128 stands for zero in the data rows.
Some points, one per row:
[131 125 158 118 130  92 110 117 149 106  77 117 181 164 136  84 148 173
 129 130 128 133 134 136]
[135 137 160 159 129 123 123  96 114 127 196 116 159 125 109 124 111 140
 151 156 137  97 134 160]
[153 150 121  54 166 124 112 106 177 188 118 224 104 110 105 161 120 160
 132 182 109  96 126 127]
[155 123 105 119 150 113 104 154 157 102  56 189 110 105 136 118 161 161
  76 119  91 158 100  53]
[156 180 149 204 126 140 170 160 102  61 180 184 141  48  79 157 160 161
 156 122 186 168 138 117]
[103 106 107 142  95 133  92 185  86 168 130 156 126 150  98 150 123 132
 103 103 133 124  92  84]
[132 102  85 133 142 126 224  82 155  64 149 121 135 168 145  80 130  60
  35 182  58 145 129 210]
[106 122  98 134 104  77 126 130 108 136  97 103  88 153 121 101 122 104
 112 101 114 153 108 129]
[120  76 113 112 118 129 174 147 134 122 141 149 154 123 119  71 124 190
  65 150 136 136 106  72]
[144  61 151 136 119  63 213 130 198  89  78 172 177 185 163  52 132 106
 118 128 133 139 144 116]
[211 102 164  62 150  76 147 118 155 111 125 193 111 153 159 140 130  98
 162 120 169 117  77  94]
[220  71 154  94 154 117  51 139 120 123 147 118 137 187 135 125  87  90
  83 151 139 166 109  97]
[105 111 134 135 128 129 162 127 115 115 156 148 136 133 137 110 138 141
 111 109 131 108  99  94]
[149 122 117 159 110 159   0 175  99 177  55  78 103 145 159 122  65 174
 154  96 122 117 135 108]
[169 114 166 113 138  97 171 126 168 103  97  76 130 106  83 154 100  80
 106 130 109 185 136 173]
[ 92 118 139 132 107  75 137 130 157 142  80  87 113 164 169 149 138  82
 111  92  96 140  73 109]
[138 162 133  99 118 101 186 114 143  99 145 158 140 115 130 133 143 107
  99 151  81 143 102 141]
[170 103 138 104 174 208   0 235  57 202  54  67  41  80 120 149 119 157
 123 118 119 136 170 102]
[119 128 147 148 127 115  90 150 143 242 125  63  97 158 120 177 115 126
 126 120 136 113  96 136]
[140  70 124 131 162 110 221 108 156 127 133  83 146 176 167 111 135  66
 113 100 140  71 116 194]
[139 137 143  95 114 148 125 160 141 136 149 144  96 111 111 168 165 138
 107 122 109 173 119 119]
[146 151 125  89 144 162  90 135  94 107 138 120 153 129 119 109 123 172
 136 136 102 119 128 108]
[ 70 143  85 141 118 144   2 107  95 255 110 118  67 139 117 150  89 169
 175 139 108  44 183 138]
[ 82 132 125 134 124 136 145 101 153 191 137 110  92 127 159 183 116  90
 107 112 123 140 102 133]
[208  94 152  85 156 140  60 202 142 156 117 104  99 120 111 119 129 137
 109 142 145 150 107 106]
[121 150 143 151  85 122  15 197  79  93  29 109 174 124 123 112 120 180
 127 111 155 140 124  97]
[ 82 182 136 124  55 117  40 180 143  72   0  99 162 109 140 141 166 171
 114 112 121 182 127  98]
[138 121 150 143 110 107  54 150 107 126  61 127 124 145 156 130 114 117
 148 118 151 135  98 114]
[140 121 126  91 137 137 133 118 174 160 167 129 114 171 140 176 125  52
 152 120 186 118  91 167]
[101 160 112 124 138 186 170 142  97  91 183 131 138  96 103 120 146 163
 123 156 112  85 127 155]
[161 124 156 178 122  80 162  86 120  50 144 117 144 160 115 135 100  78
 123 139 170 156 137 131]
[133  73 128 179 103 114 120 112 101  80 137 146 174 166 138 123  87 116
  99 118 111 110 114 106]
[195 135 114 135 150 149  85 153  97 155 134 176  79  85 115 191 110 171
 198 127 118  79 167 105]
[171 104 141 128 109 103 156 111 139  64 181 193 163 152 123 139 123  87
 100 130 164 160  49 119]
[107 125  97  94 137 159  89 139 202 230 128 164  99 105 135 115 124 154
 129 124  92  60 129  70]
[139 127 157 139 118  87 156 105 158 131 129 123 129 128 127 120 114 107
 109 132 110 145 115 120]
[117 140 132 122 140 139 165 154 129  71 122 132 115  59  97 151 155 136
 132  98 118 175 118 121]
[212  99 124  88 148  98 111 131 147 174 139 193  33 104 100 166  82 138
 169 137 169  90 123  72]
[118 165 108 146 130 169   0 201  78 255  45  49  54 125  99 169  79 165
 136  95 135 145 171 142]
[ 98 108 117 133  81 124 112 161 142  57 135 191 157 160 128 101 135 123
  99 116 156 157  83  92]
[170 118 141 101 173 121 210  86 153  84 107  98 159 128 164 117 118  47
 122 193 119 100 159 198]
[162 136 123 130 117  95 100 135 109 140 114 107 109 124  88  95  89  82
 190 155 148  74 206 179]
[ 91 123 134 143  98 138 131 126 118 116 177 148 182 122 148 163 113 143
 124 135 120 151  82 128]
[132 101 128 133 117 114 181 113 108  78 167 162 174 157 147  91 129 100
 117 134 116  79 113 112]
[127 127 129 133 133 120 128  85 125 118 155 100  59 143 123 174 101  50
 178 114 142 137 110 180]
[ 93 148 138 159 114 126  23 209  69 255  90  72  73 131 114 201 115 109
 178 101 178 115 120 114]
[121  73 115  42 138 125 229 108 138 129 130 170 176 151 139  75 148 101
  95 173  97  57 105 173]
[152 121 109  88 153 145  81 151 167 157  88 123  85 151 114 161  99 116
 104 123 121 138 106 143]
Then 16 other points, each followed by its number:
[113  73 110 131 104 143  84 168 126 191 116  65 107 172 172 127  94  98
 137  89  99  76 115 119] 0
[138 185 123 102 141 199 150  86 149  99  89 109 114  80 106 181 114 131
 112 194 103 143 156 199] 1
[130  78  96  91 125 116 187 123 142 129 146 122 166 189 177  91 124  92
  50 117  85 104  82 137] 2
[201 142 165  46 141  82 201 174 119  56 149 157 152  97 126 125 139 146
 159 157 147  90  99  76] 3
[ 97 152 104 186  81 102 116 105 147 152 162  56 102 142 105 146  85  95
 104 134 105 153 109 156] 4
[125 104  96 169 135 111 152  71 134 147 141  95 123 142 119  86 111  85
 154 152 110 117 191 193] 5
[132 155 124  81 117 106 184 110 125 110 188 136 150 137 144  89 117 114
 140 132 148 102 140 121] 6
[113 175 124 182 103 151 158  77 126  81 195 125 169 130 141 169 119 127
  35 195  85 143 102 152] 7
[107 127 136 171 104 113 119 105 129 139 159 130 116 143  92 117 110 121
 145 127 158 139 100 114] 8
[107 124 149 146 124 137 149 152 118  98 125 143 162 107 116 121 149 154
 117 106 153 169 115 109] 9
[162  99 194  96 153  69 195  89 143 103 179 177 171 141  95 118 114  76
 166 178 154  87 120 134] 10
[107 155 131 167 132 105 157  95 111  99 192 128 147 143 121 116 131 112
 129 123 162 138 135 146] 11
[161 128 133 118 141 128 124  87 192 194 177 191 123 124 105 126 126 124
 158 153 140  82  96 120] 12
[184 121 120 125 124 111  52  81 142 215 118 212  73 126 123 192  65 130
 160 140 109 106 147 129] 13
[113  95  88 112  85 149 171 113 135  90 131 158 145 163 151  91 118 159
  81 105 116 133  80 119] 14
[104 186 125 156 115 121  85 143 137 158  86  29  76 116 132 176 119 125
 136 114 106 189 138 136] 15
Which of these numbered points is nearest to each point below, ignoring the direction in which the first points spread most? Its number follows each.
[131 148 113 122 164 172 153 103 154 144 130 106 141  81  86 163 121 146
 129 187 122 100 137 178] > 1
[121 147 113 166 107 174 152 134 128 102 142 155 138 119 124 119 113 153
 100 184 110 173 180 171] > 7
[101 109 162 116 113 125 110 200 122  70  72 157 150  89 155 120 173 123
 131 120 168 147 144 103] > 9
[144 114 129 201 108  95  71 138 116 247  67  87 124 155 105 229  96  62
 152 120 146  87 121 158] > 4
[134  74 109 133 119 126 192 130 132  92 166 163 159 155 139  99 129 156
  48 143  94  97  49 109] > 14
[202 120 154  90 155 116  92 135  94 159 116 169  82  85  79 164  85 138
 209 150 194  58 165  98] > 10
[206 154 156  97 183  75 130  70 137 114 147 135  77 187 126 124 103  79
 255 137 178 112 191 142] > 10
[181 120 105  84 177 143  63 122 131 228  33 151  49  96 128 190  92 150
 201 121  73  74 177 150] > 13
[154  64 116  68  82 134 124 159 105 139 180 129 101 163 154 131 178  91
  67  98 103 148  63  97] > 2
[129 149  99 173 104 128 135 115  95 122 180 140 157 134 113 101  97 117
 111 126 158 149 181 127] > 11
[158 159 128  64 124 119 174 112 132  88 135 124 116 119 113 106 121 142
 141 137 132  90 134 115] > 6
[116 159 132 119 147 147 174 167 124  76 132 112 149  62 138 118 175 141
 118 106 153 166 116 126] > 9
[ 86  58 109 154  95 106 128 139  84 100 172 104 105 205 189  89 121 117
 140 100 148  62  77 136] > 0
[131 120 122 146 144 120 118  93 190 185 150 163 124 140 101 109 117 139
 116 128  93  82 133 112] > 12
[150 142 135  92 123 126 169 176 139  87 139 147 132 126 145  88 125 153
 152 132 130 123 176 105] > 6
[ 79 186 127  75 153 169 150 104 100 133 106  93 107  69 153 157 153 113
 129 166  72 129 147 184] > 1
[141 202  90  94 135 175  92 105 148 148  86 116 139 108 123 143 102 182
 107 162  62 126 171 110] > 1
[124 131 145 123 136 121 152 194 134  53 125 137 154 102 138 121 161 148
 133  92 167 150 107  75] > 9
[170 170 116 115 169 152 186 140 142 100 170 158 123 103 106 123 142 123
 147 208 154 144 168 239] > 1
[180 136 149  77 181  90 114  68 117 116 105 128  68 185 112 145 129  42
 255 114 191  76 160 202] > 10
[170  85 153 159 127 114 164  96 122 152 172 170 154 155 111 145 126 107
 103 121 166 141  62 123] > 8
[149 120 156  95 160 106 219 108 139  93 151 128 131 140 162 103 150 134
 138 112 129 124 126 121] > 6
[148  36 128 132 142 108 190  89 138 100 205 147 124 179 125  97 102  99
  97 123 145 133  62 110] > 8
[129  96 122 132 132 144 106 109 150 177 121 143 145 124 120  92 124 147
 146 143  94  69 132 131] > 12
[109 160 138 112 134 109 203 112 138  68 125  93 153 145 148 112 157  66
 128 106  84 167 122 195] > 15
[188 127 124  94 172 121 112  79 187 132 114 149 101 133 114 161 109  76
 149 140  99 113 132 149] > 13
[ 96 193 141 130 116 144 111 169 117  53  49 152 134  81  97 148 161 162
 156  96 129 194 192 108] > 9
[133  84 125  85 153 134 156 100 144  90 120 137 157 150 137 123 143  87
  87 131  97 127 106 128] > 2
[120 125 110 121 145 179 100 127  97 147  81  67  80 100 131 119 109 130
 184 132 109  73 208 197] > 5
[157 101 144 120 126  85  92 169 142 225 108  76  94 159 149 164 119  71
 159 100 154 101  91 125] > 0
[158  85 117 119 127 123 181  94 130  84 159 148 142 176 149 136 125  69
  72 124  85 148  87 131] > 2
[ 97 166 140 111  70 138  74 193 125  59  53 136 138  99 116 115 155 166
 140 108 153 177 124 111] > 9
[140 108 156 166  81 110 156 103 114 159 221 176 154 147 136 126 109 157
 125 110 156 135  64 110] > 8
[136  66 123 156  73 115  91 130  68 166 147 107 136 156 151 117  79 108
 148 114 143  71 118 152] > 0
[103 145 138 123 106 104  15 247 240 255  40 171  92 147 147 165 119 153
 108 117 113 162  93  67] > 2
[ 81 167 155 190  98 160  35 170  88 143  87  64 159  58 160 157 170 175
 139  90 138 166 142 100] > 9
[116 131 112 138  99  83 163 111 148  76  44  49 121 155 114  68 111 157
  69 122 116 192 203 148] > 15
[104 126 152 120 147 111 164 124 134 130 121  76 140 121 165 117 142 109
 113 109 104 158 155 138] > 15
[195 140 138 123 154 173  79 147 100 151 147 166  74  96  86 197  96 173
 209 162 174  53 169 119] > 10
[130 117 156 126 103 115 109 140 135  86 102 150 167 138 128 135 129 138
 141 104 165 171 153 101] > 9
[119  78 123 118 126 141   0 182  76 255   0  54  16 160 132 182  43  80
 137  86 141 103 155 122] > 0
[ 96 147  97 131 124 129 121 124 121 169 139 152 141 143 121  51 128 170
 122 153  91  56 168  69] > 6
[111 153 123 117 131 153 171 176 104  71 180 157 117  96 121 161 170 133
 109 112 140 164  47  93] > 9
[111 131 109 175 136 160 164  90 110 131 121 102 140  80  83 105 126 154
 180 192 116  66 242 237] > 5
[ 99 156 130 144 120 166 110 127  85 148 158  95  88 109 107 180 122 144
 157 126 155 132 121 161] > 11
[ 87 154 128 109 169 155 194  99 115 127 108  70 102  93 146  89 150 135
 131 201  54 143 214 255] > 1
[147 126 135 156 141 157  77 121 112 204  95 107 106 115 138 210  48 160
 130 148 126  55 148 134] > 13
[119  97 131  97 149 123 193 117 141  93 137 141 183 183 193  96 186 104
 101 116 137 110  66 115] > 2
[105 132 150 152 132 119 187 147 150 113 113 150 109 108 126 113 160 144
 148 115 173 166 142 107] > 9
[180 149 157 150 130 148  55  95 112 133 112 135 105 112 126 160  80 146
 241 143 163  98 214 137] > 10
[ 88 134 126 106 123 125  81 185 143  81  59 151 148 113 115 128 157 136
 125 111 125 151 116  94] > 9
[ 96 166 143 136  97 144  84 178 116 200 151  56  98  88 140 195 135 135
 134  80  97 136  84 129] > 15
[152 117 123 102 164 141 220 121 162  94 158 155 145  95 112 138 124 118
  54 166 115 109 122 154] > 1
[169 113 160  79 207 159 187  87 173 140 106  97 133 120 134 134 149 128
 179 155 130  96 189 218] > 1
[ 28 211 149 120  67 103  86 156 130  74  56 140 154 100 112 139 194 164
 142 128 135 177 139 113] > 9
[124 132 116 143  94 145 174 122 122  73 159 154 183 107  96 103 154 164
  83 139 126 155  86 127] > 9
[236 114  88 139 216  92 124  70 152  94 155 161 127 175  87 112  94 112
 121 149 108 135 129 137] > 13
[106 161 126 124 128 128 115  97 149 206 195 162 153 125 148 106 137 171
 159 143 121  67 110 118] > 12
[135 137 148 154 125  70 149  64 184 188 140 102 102 138 139 116 121  89
 181 148 167  97 162 159] > 5
[108 117 135 157 115  97  96 173 160 255  38  82 104 149 141 172 113  83
 132 107 126  89 143 144] > 0
[181 119 126  86 117  89 216 103 111 115 200 214 171 126 122 146 146  96
 130 171 183  67  86 109] > 10
[ 99  47  87 105 137 114  79 127  76 166  91 113  80 182 133 127  99  59
 206 128 188  46 145 167] > 0
[101 147  97  91 161 157  75 122 142 235  96 175  50  75 121 201 125 178
 114 138  84  92 120  90] > 12
[180 167 135 120 167 139 145 113 108  94 150 153 122 111  49 133  83 142
 211 147 139 110 225 153] > 10
[130 161  69  45 177 166 182  92 164 150 104 111 143 108 186 157 132 101
 121 142  52  85 126 142] > 1
[137 153 127 161 122 165  47 154 120  86  83 110 117  52  73 180 127 169
  95 149 135 181  90  96] > 9
[ 89 118 165 145 120 100 133  96 183 183 182 141 118 157 148 102 140 133
 134 125 161 132  88  93] > 8
